0: Array([0.5, -0.2, -0.7, 1.0, 0.2, 0.7, 0.9, -0.7, 1.5, -0.6, -0.2,
       -0.1, -1.2, -0.4, 0.0, -0.7, 0.8, 0.7])
1: Array([-1.0, -0.1, 4.0, -0.8, 1.4, -2.8, -1.4, 0.0, 0.4, 1.3, 0.2,
       0.4, 1.5, -0.4, 0.2, 2.5, -0.7, 0.0])
2: Array([-0.1, -0.1, -1.6, -2.4, -1.0, 2.5, -1.2, 0.5, -2.6, 1.8, 0.5,
       -0.1, -1.4, 0.2, 0.8, 0.2, 0.1, 0.7])
3: Array([0.9, -2.9, -1.5, 0.1, -0.4, -0.2, 0.3, 0.1, -0.7, -0.1, 0.9,
       1.3, 1.2, -1.1, 0.8, -0.9, 0.2, -0.7])
4: Array([-0.3, -0.6, -0.3, -0.4, 0.3, -0.4, 1.3, -1.4, 0.1, 2.1, -1.0,
       0.3, -2.0, -1.1, 1.1, -0.3, 0.3, 0.3])
5: Array([-0.5, 0.0, 3.5, -0.8, 1.5, -2.6, -1.3, 0.1, 0.3, 1.1, 0.4,
       1.0, 1.1, -0.8, 0.4, 2.0, -0.7, -0.1])
6: Array([0.5, -1.9, -0.8, 1.2, -0.5, -0.7, 1.0, -0.4, -1.0, 0.6, -0.6,
       0.5, 0.7, -0.7, 0.7, -0.3, -0.7, -1.3])
7: Array([0.8, 2.3, -0.2, 1.9, -0.5, 1.7, 1.1, -0.5, 0.9, -1.0, -1.1,
       -1.3, -1.5, 1.8, -0.2, -0.5, 0.1, 0.6])
8: Array([0.6, 0.4, 0.0, 1.8, -0.6, -0.6, 0.5, 0.4, 0.0, -2.9, 0.5,
       0.0, 2.2, 0.1, -1.3, 0.0, -0.6, -1.4])
9: Array([0.2, 0.3, 0.1, 1.0, -0.6, -0.8, 0.1, 0.7, -0.5, -2.2, -0.4,
       -0.1, 2.1, 0.2, -1.2, -0.1, -1.1, -1.8])
10: Array([0.8, -1.9, -0.9, -0.3, -1.4, 0.7, 0.6, -0.6, -2.2, 0.4, -0.6,
       0.2, -0.1, 0.0, 0.6, 0.2, -0.6, -0.4])
11: Array([1.5, -1.0, 1.1, 2.9, -0.4, -1.5, 1.6, -0.9, 0.1, 0.6, -0.9,
       0.7, 0.8, -0.5, 1.0, 0.1, -1.6, -1.4])
12: Array([-0.4, -1.8, -2.4, -2.0, 0.0, 0.9, -0.7, 1.2, 0.3, 0.8, 0.9,
       0.6, 0.1, -0.9, -0.1, -1.5, 0.7, 0.2])
13: Array([-1.0, 0.1, 0.7, 0.3, 0.7, -0.9, 0.7, 0.2, 1.1, -1.6, 0.5,
       0.0, 0.2, -0.6, -0.4, 0.2, 0.2, 0.0])
14: Array([-0.9, 1.5, 1.7, -0.9, -0.6, -0.4, -2.1, 0.7, -0.3, -0.1, -1.3,
       -1.7, 1.4, 1.8, -0.8, 0.4, -1.0, -0.3])
15: Array([-0.3, -0.7, -0.3, -0.1, 0.2, -0.5, 1.8, -1.0, 0.2, 2.1, -1.4,
       0.2, -2.2, -0.5, 1.4, -0.1, 0.6, 0.5])

Array([1.5, -0.6, 1.1, 3.2, -0.8, -1.3, 1.5, -1.1, 0.0, 0.6, -1.0,
       0.5, 0.8, -0.3, 1.2, 0.6, -0.9, -1.1]) 11 6
Array([-1.0, 1.0, 2.1, -1.0, -0.6, -0.7, -1.8, 0.8, -0.6, -0.3, -1.7,
       -1.4, 1.3, 2.3, -0.8, 0.7, -1.3, -0.7]) 14 9
Array([-0.8, 0.6, 1.5, -1.6, 0.0, -1.1, -1.3, 0.1, -0.1, 0.7, -0.2,
       -0.5, 0.3, 0.9, -0.1, 0.4, -0.1, 0.2]) 14 13
Array([0.7, 0.3, -0.4, -1.3, -0.4, 1.5, -0.8, -0.2, -2.5, 1.2, 0.1,
       -0.2, -1.1, 0.6, 0.4, 0.8, -0.1, 0.5]) 2 10
Array([0.8, -0.9, 0.5, 0.7, 0.6, -0.9, 0.3, 0.3, 0.4, -1.4, 1.1,
       1.4, 1.1, -1.4, -0.2, 0.5, 0.0, -0.7]) 13 8
Array([0.7, 1.4, -1.6, 0.7, 0.4, 0.4, 0.1, 1.0, 1.4, -0.4, 0.8,
       0.3, -0.1, -0.4, -0.6, -1.2, 1.0, 0.1]) 0 13
Array([-0.7, 0.1, 0.2, 0.7, 0.2, -0.7, 0.6, 0.2, 0.9, -1.9, 0.3,
       -0.2, 0.0, -0.6, -0.8, 0.1, -0.1, -0.6]) 13 8
Array([-0.4, -1.9, -2.7, -1.8, -0.4, 0.9, -0.9, 1.1, 0.2, 0.7, 0.9,
       0.8, 0.7, -0.7, -0.2, -1.7, 0.9, 0.1]) 12 3
Array([-1.3, 0.2, 0.6, 0.3, 0.6, -0.9, 0.8, -0.1, 1.6, -1.7, 0.0,
       -0.1, -0.1, -0.7, -0.9, 0.2, 0.4, -0.2]) 13 0
Array([-0.4, 1.1, -0.6, -2.3, 0.7, 1.7, -1.2, -0.1, -0.2, 1.6, 1.2,
       -0.3, -2.1, 0.4, 0.6, 0.0, 1.2, 1.9]) 2 12
Array([0.7, -2.2, -1.0, -0.4, -1.4, 1.1, 0.6, -0.7, -2.0, 0.8, -0.7,
       0.1, 0.0, -0.1, 0.7, -0.3, -0.8, -0.6]) 10 6
Array([1.3, 1.6, -0.6, 0.3, 0.5, 2.4, -0.5, 0.3, -2.1, -0.6, 2.0,
       0.4, -1.0, 0.6, 0.0, 1.6, -0.1, 0.9]) 2 10
Array([-1.3, 1.1, 1.6, -1.1, 0.9, 0.1, -1.1, 0.0, 1.4, -0.4, 0.1,
       -0.9, -0.8, 0.3, -0.3, 0.6, 0.4, 1.4]) 13 14
Array([-0.4, -0.3, -1.7, -1.4, -0.3, 0.4, -0.9, 0.4, -0.2, 1.5, -0.6,
       -0.6, 0.2, 0.8, 0.4, -1.2, 0.4, 0.1]) 12 2
Array([-1.3, 0.3, 1.2, -2.0, 0.0, 0.1, -1.4, -0.4, -0.3, 1.7, -0.9,
       -1.3, -1.0, 1.2, 0.6, 0.5, 0.0, 0.7]) 14 4
Array([-1.1, 1.2, 1.8, -1.2, -0.7, 0.1, -1.5, 0.7, -0.5, -0.3, -1.3,
       -1.5, 1.0, 1.9, -1.4, 0.6, -0.9, -0.6]) 14 9
Array([-0.3, 0.6, 1.1, -0.8, -0.4, -0.1, -1.1, -0.4, -1.0, 1.0, -0.9,
       -0.9, 0.3, 1.2, 0.3, 0.4, -0.6, 0.1]) 14 10
Array([0.9, 1.1, -0.7, -0.7, 0.1, 0.4, -0.5, 0.2, -1.0, 1.4, 0.9,
       0.5, -0.7, -0.1, 0.8, 0.3, 0.4, 0.6]) 2 4
Array([0.4, 1.0, -2.2, 0.3, 0.2, 1.0, 0.2, 0.6, 1.0, -1.0, 1.4,
       0.0, -0.5, 0.1, -0.6, -1.0, 1.2, 0.6]) 0 13
